In the data rows, zero lies at 4.5, halfway between 4 and 5.
Some points, one per row:
[2 0 9 2 9 4 0 4 9 9 5 0 6 7 4 0 3 2 3 6 1 3 7 6]
[5 4 5 5 4 5 3 4 4 6 4 6 2 4 4 4 7 3 6 4 4 0 4 5]
[5 5 4 2 2 4 3 7 5 4 8 5 5 6 4 5 6 5 2 0 7 4 5 7]
[2 2 4 9 7 6 5 5 9 8 5 4 5 4 9 3 4 6 6 9 5 5 0 9]
[5 6 3 4 7 0 2 8 7 3 3 5 5 7 4 5 5 4 1 4 5 5 6 3]
[3 3 4 4 5 5 4 4 1 5 5 6 4 4 2 3 7 2 6 4 5 3 4 7]
[4 5 4 6 8 4 4 9 5 6 4 6 5 7 4 7 5 7 3 4 5 8 5 6]
[3 4 4 4 7 3 3 4 4 4 4 5 5 5 4 5 6 3 5 3 5 2 5 7]
[4 5 5 4 4 4 4 4 5 3 4 4 5 4 3 5 4 4 1 9 5 3 4 2]
[7 8 6 4 4 5 5 4 4 1 5 5 5 4 4 7 3 3 6 3 5 5 5 4]
[5 6 4 4 3 6 1 6 6 4 6 6 5 3 1 7 4 4 4 7 7 6 4 5]
[5 8 4 3 4 5 5 5 4 3 5 7 5 4 5 6 2 5 6 5 7 3 5 7]
[6 7 5 5 4 6 5 4 4 3 4 6 4 3 4 8 4 4 6 5 5 4 4 5]
[4 4 6 5 5 4 5 4 2 5 4 4 5 5 4 2 3 4 5 4 3 5 6 5]
[3 5 3 5 4 6 4 4 5 5 6 8 4 3 4 3 6 4 5 3 7 3 1 8]
[6 4 8 5 0 4 3 2 7 3 7 3 4 5 8 7 6 3 3 0 3 2 6 2]
[5 5 6 4 4 5 5 5 3 4 3 4 4 5 4 6 3 5 5 5 4 5 5 5]
[6 8 5 5 3 5 3 5 7 2 5 5 5 4 5 7 3 5 6 5 5 4 6 5]
[6 4 5 6 4 8 3 2 4 3 5 5 3 2 6 5 6 2 8 4 2 3 3 9]
[6 4 4 9 5 3 4 3 6 5 4 7 2 5 8 5 5 7 6 3 2 0 3 9]
[8 6 5 4 8 9 6 4 4 6 5 6 5 7 4 4 1 5 7 5 4 7 5 6]
[4 5 4 5 6 5 5 4 4 7 2 6 4 8 3 4 4 4 3 7 4 3 4 5]
[4 5 3 4 3 6 4 7 5 4 7 8 4 5 4 6 5 4 5 5 7 5 4 6]
[4 5 4 4 2 5 7 4 5 4 4 7 5 7 4 4 4 4 4 5 4 3 4 3]
[4 4 4 3 2 1 4 7 5 4 5 5 5 6 5 4 5 7 1 4 5 4 5 2]
[7 8 6 4 4 5 5 4 4 3 5 5 5 5 4 6 4 4 5 4 4 4 5 5]
[5 3 5 6 5 2 5 1 3 4 3 3 4 4 7 4 5 4 6 4 3 3 5 5]
[4 5 5 7 4 3 3 4 5 5 4 5 4 3 5 5 4 4 5 4 4 1 3 8]
[5 3 3 6 7 4 4 4 4 5 1 5 4 4 4 5 6 6 4 2 4 5 5 4]
[5 5 2 4 9 1 0 4 8 4 3 2 7 1 3 5 4 5 4 6 4 5 5 6]
[7 5 4 5 6 3 2 6 6 4 1 5 4 4 3 6 5 7 4 4 6 5 5 4]
[4 8 4 3 4 4 0 3 7 4 6 4 5 5 3 6 2 3 4 8 5 0 5 5]
[6 5 2 4 6 2 4 6 3 5 1 5 4 4 3 5 5 5 4 4 5 4 4 4]
[2 2 5 3 4 6 4 1 4 7 5 0 5 2 4 2 7 3 4 4 3 9 5 1]
[6 4 1 6 6 5 1 5 7 5 4 5 2 5 4 5 6 4 7 5 4 0 3 7]
[6 8 4 5 3 5 5 4 4 3 2 6 4 5 1 6 3 6 2 9 6 5 3 1]
[6 2 5 4 6 9 5 5 2 9 5 6 6 9 2 5 3 5 5 4 3 9 6 9]
Then 16 other points, each followed by its number:
[5 4 7 3 5 7 6 4 4 7 6 5 6 7 2 3 4 4 7 5 3 5 6 8] 0
[5 6 4 6 5 6 7 4 5 5 5 7 4 4 4 6 3 6 6 7 5 5 3 5] 1
[6 4 6 4 5 4 6 4 1 4 3 9 5 4 2 4 0 4 6 4 5 3 4 5] 2
[1 2 5 5 7 6 5 3 1 4 6 3 4 1 3 3 5 5 6 5 4 6 4 3] 3
[4 6 9 3 5 3 9 4 3 4 5 6 7 7 4 4 2 4 5 4 4 3 7 9] 4
[3 3 4 5 4 7 4 2 4 5 7 3 4 0 4 3 4 2 4 7 5 4 3 4] 5
[5 3 6 4 8 1 2 1 4 5 1 0 5 5 4 3 1 3 5 9 2 2 6 5] 6
[3 4 5 5 4 5 6 4 3 5 6 5 2 3 3 4 6 4 6 4 5 4 5 5] 7
[4 5 5 4 4 5 5 3 5 4 3 4 4 4 5 3 4 3 4 7 4 4 4 2] 8
[5 6 4 4 3 7 4 8 9 2 9 6 5 4 5 9 5 4 5 1 5 4 4 6] 9
[5 5 2 3 6 2 1 9 7 4 3 5 4 4 4 5 8 5 4 2 7 5 3 4] 10
[4 1 5 6 5 3 6 3 3 6 5 3 4 5 7 3 4 5 5 3 3 5 5 3] 11
[4 4 3 4 6 4 6 5 3 5 3 5 5 5 4 4 5 6 4 4 6 8 6 3] 12
[2 5 3 5 4 6 4 3 3 5 7 7 4 4 4 2 7 3 6 4 5 3 4 7] 13
[5 8 4 4 5 5 5 7 5 4 4 7 4 4 2 6 4 4 4 5 7 4 5 7] 14
[6 6 4 6 5 3 6 4 4 5 2 5 4 5 5 4 4 4 4 6 3 5 6 3] 15
Which three of these numbered points are nearest to each point below, ignoring the 3 directions in which the first points spread most? Their numbers follow each, nearest first.
[4 1 2 0 7 5 1 9 6 6 4 3 6 6 3 4 7 5 3 3 5 9 7 4] > 10 9 12
[6 9 4 4 7 4 6 8 3 4 3 9 6 5 3 6 3 6 5 5 8 4 5 6] > 14 1 12
[5 5 1 6 5 2 6 7 5 3 3 5 3 1 6 5 6 8 4 4 5 5 3 2] > 12 1 11
[4 5 7 4 6 6 8 7 1 4 8 6 6 5 3 5 0 3 5 5 6 4 4 9] > 4 0 14
[1 2 5 2 7 5 1 4 5 5 7 5 5 4 2 1 7 1 5 4 4 5 4 6] > 13 7 14
[3 4 5 4 6 2 5 6 2 4 4 4 5 4 4 5 6 5 5 3 6 6 5 2] > 12 7 11
[2 1 5 3 4 6 2 5 4 4 7 5 3 5 3 0 5 3 5 6 5 5 2 8] > 13 7 5
[5 4 5 3 2 7 3 5 9 3 7 3 5 4 6 5 4 4 2 1 4 9 5 4] > 9 12 11
[4 5 6 4 6 4 7 5 0 7 4 6 4 6 3 3 0 5 5 4 4 0 6 5] > 2 4 0
[7 4 6 4 5 5 5 4 3 4 4 6 4 5 3 4 2 5 5 4 4 2 5 4] > 2 0 8
[4 5 4 4 0 8 4 7 8 3 8 5 6 4 6 8 4 4 4 5 7 6 4 8] > 9 14 1
[5 8 5 2 7 4 2 7 5 2 4 4 6 6 3 5 1 5 5 5 7 3 6 7] > 14 0 6
[2 3 5 9 7 4 8 7 9 5 4 0 5 6 8 4 0 9 3 9 5 9 4 7] > 1 15 11
[8 5 8 5 5 6 5 3 3 5 5 5 6 6 3 5 2 3 6 3 2 4 6 7] > 0 2 4
[2 4 5 5 5 4 5 5 0 4 4 4 4 1 4 4 5 4 6 2 6 6 5 3] > 3 7 12
[4 4 4 0 1 8 3 8 6 3 9 5 4 5 4 5 5 3 3 2 5 7 4 5] > 9 13 0
[5 5 4 4 5 7 2 0 3 2 3 1 4 1 4 7 4 2 7 5 3 5 4 3] > 3 8 5
[4 5 5 6 7 3 4 6 9 6 2 5 8 5 8 5 2 7 4 8 5 5 4 6] > 1 14 15
[4 7 5 3 4 5 4 4 4 2 3 3 5 4 3 4 3 2 3 7 5 5 4 1] > 8 5 1
[4 5 5 3 2 5 3 9 6 2 9 6 5 5 5 6 5 4 4 2 6 4 5 8] > 9 14 0
[3 3 6 2 6 4 3 3 3 5 6 2 6 5 2 2 3 2 5 5 3 5 6 6] > 0 7 13
[8 5 5 8 6 3 5 3 3 5 1 5 4 5 5 4 5 5 5 3 3 4 6 5] > 15 12 11
[4 4 6 7 4 5 4 3 6 4 6 2 4 3 7 5 4 4 6 6 4 3 3 6] > 1 8 5
[3 3 4 7 5 4 8 3 4 6 6 3 4 3 5 4 4 5 5 6 5 4 4 6] > 1 7 12
[4 5 6 4 1 9 8 1 2 5 3 6 3 6 4 2 2 4 3 7 4 5 3 0] > 8 5 11
[1 5 5 2 8 2 0 5 4 4 4 2 7 3 2 3 3 2 5 6 5 2 4 9] > 14 13 6
[6 4 1 4 8 4 0 7 5 4 2 4 5 4 3 6 8 5 4 3 5 7 5 4] > 10 12 14
[2 3 5 6 3 5 6 4 5 5 7 6 3 1 6 4 5 4 6 3 6 2 3 6] > 7 12 1
[5 6 5 4 9 0 0 5 4 3 0 2 6 4 1 5 4 3 6 6 5 4 5 7] > 6 14 2
[4 5 4 5 6 0 0 6 9 4 2 4 5 8 5 3 3 5 3 7 4 0 5 6] > 14 1 15
[4 4 7 4 4 5 5 4 6 5 6 3 5 9 4 4 2 4 3 6 3 3 6 6] > 0 4 1
[3 5 4 4 5 5 3 5 5 5 6 7 4 4 4 4 7 4 5 3 5 4 2 5] > 13 7 14
[6 6 5 5 5 7 4 4 5 3 6 5 6 5 4 6 1 3 7 4 4 3 6 6] > 0 1 14
[4 5 6 4 5 7 4 4 3 5 3 4 6 5 4 4 3 4 4 6 3 5 5 3] > 8 1 15
[5 3 6 3 7 7 7 5 0 7 6 5 6 9 2 1 1 3 5 4 4 9 5 8] > 0 2 4
[3 7 5 3 2 5 8 4 1 5 3 4 4 5 2 3 3 5 1 9 5 6 3 0] > 8 5 1
[7 5 3 4 6 3 5 4 3 4 1 5 3 4 4 4 6 6 4 2 5 5 5 1] > 12 15 11
[4 6 7 3 3 3 8 4 3 4 5 4 7 4 5 5 2 6 6 0 4 6 7 3] > 11 12 4
[3 3 2 2 4 4 4 6 4 5 7 6 3 2 4 2 8 4 5 4 7 3 3 4] > 13 7 12
[2 2 4 4 7 2 1 7 9 5 4 0 5 6 6 1 4 5 1 6 4 5 7 5] > 14 1 12
[5 3 4 5 4 7 5 3 3 4 5 3 4 1 4 2 6 4 5 5 5 7 3 3] > 5 3 8
[3 3 6 7 6 5 2 1 6 5 5 0 5 0 5 4 4 4 5 9 4 6 4 5] > 5 1 8
[2 4 6 3 4 3 6 5 3 5 8 4 5 1 5 4 4 4 6 2 5 5 4 5] > 7 3 12
[4 4 2 2 5 0 2 9 5 5 3 4 5 5 5 4 7 5 3 2 7 4 4 1] > 10 12 14
[7 6 4 4 5 3 5 4 3 5 1 5 4 6 4 4 4 4 4 4 4 2 5 5] > 15 12 14
[5 4 1 5 4 7 3 6 6 7 5 7 2 4 3 4 9 4 5 3 7 5 2 7] > 10 13 14
[4 4 3 3 3 3 3 5 4 4 5 7 4 4 3 4 7 5 4 4 5 5 3 4] > 13 12 7
[4 5 6 3 4 3 2 6 9 2 9 4 6 4 8 7 3 2 4 5 4 3 6 7] > 9 14 0
[3 5 6 2 6 5 3 7 6 5 5 4 5 7 3 4 1 4 4 7 5 5 4 6] > 14 0 1
[3 3 6 5 4 5 4 5 5 5 6 5 3 1 4 4 6 3 4 5 4 2 1 9] > 14 7 1
[6 6 7 5 4 6 7 5 3 4 5 7 5 5 4 5 3 5 6 4 4 2 6 6] > 0 4 2
[7 4 3 7 6 5 3 4 7 5 5 5 4 7 6 4 7 3 6 5 3 0 2 9] > 14 1 15
[3 4 7 3 4 3 4 4 1 4 4 3 5 3 3 5 5 5 5 3 4 4 6 4] > 7 12 3
[5 5 6 4 4 5 5 5 2 3 6 7 5 4 3 5 2 4 4 2 6 4 5 6] > 2 7 0
[2 4 6 4 2 5 8 3 4 4 4 4 4 5 6 1 4 4 1 6 4 3 4 1] > 8 11 7
[5 4 4 5 4 6 4 4 3 4 3 4 4 2 4 4 5 3 5 6 5 5 4 3] > 8 5 7
[3 3 5 4 3 5 6 3 2 6 4 3 4 4 5 2 6 4 3 8 4 6 4 1] > 8 7 5
[6 4 1 4 5 5 5 7 5 5 4 7 4 6 5 4 7 5 3 2 6 5 5 2] > 12 10 11
[9 5 5 6 7 1 4 5 4 4 0 5 5 6 4 6 3 6 5 3 3 5 5 5] > 15 12 2
[5 5 4 7 9 4 3 7 8 5 3 0 7 3 6 8 4 8 5 7 5 8 4 7] > 1 14 10
[0 5 7 2 9 0 0 3 6 4 4 1 6 5 1 1 3 0 5 7 5 0 7 7] > 14 6 0
[2 3 4 5 4 5 5 1 4 5 6 3 4 2 6 3 6 3 6 6 6 5 3 5] > 5 7 8
[8 2 5 3 3 9 4 5 6 5 8 4 6 9 7 5 7 5 3 1 3 9 6 5] > 9 0 11
[8 5 4 5 0 4 0 4 9 2 6 3 3 5 9 9 7 4 0 0 1 2 4 2] > 9 11 12
[8 8 4 6 5 4 6 5 2 5 2 6 4 7 3 5 5 4 4 5 6 2 5 5] > 15 14 12
[6 6 7 3 4 2 7 5 4 2 4 4 5 5 6 6 4 5 4 2 4 5 5 0] > 11 12 15
[3 5 7 3 6 4 2 2 4 4 4 3 5 6 3 3 3 5 4 5 4 2 6 5] > 0 14 2
[5 3 4 3 5 9 4 7 6 8 7 6 5 9 3 5 3 5 4 5 5 9 5 9] > 9 14 0
[5 8 5 3 3 6 6 5 4 3 8 6 4 4 3 6 4 5 4 2 7 4 6 4] > 7 0 13
[2 4 1 5 3 5 3 5 4 4 6 6 3 0 4 3 7 3 5 4 6 3 0 6] > 13 5 7
[4 4 5 6 6 2 5 2 4 6 3 3 4 3 6 3 4 4 5 4 0 5 4 3] > 15 11 8
[5 6 4 4 2 7 4 9 8 4 6 9 4 6 6 6 5 4 4 3 6 4 4 7] > 9 14 10
[2 3 2 5 3 3 6 3 5 4 5 4 3 5 8 3 9 4 3 5 6 2 2 3] > 12 13 8
[6 6 4 5 4 4 6 8 3 4 3 6 5 6 3 6 4 6 4 6 7 3 4 5] > 14 1 12
[7 8 5 5 5 5 6 5 3 5 4 7 5 6 3 4 3 5 6 5 5 5 5 5] > 15 0 1
[5 4 4 6 5 8 5 1 4 4 5 4 3 1 4 7 4 5 5 6 3 6 3 4] > 5 1 8
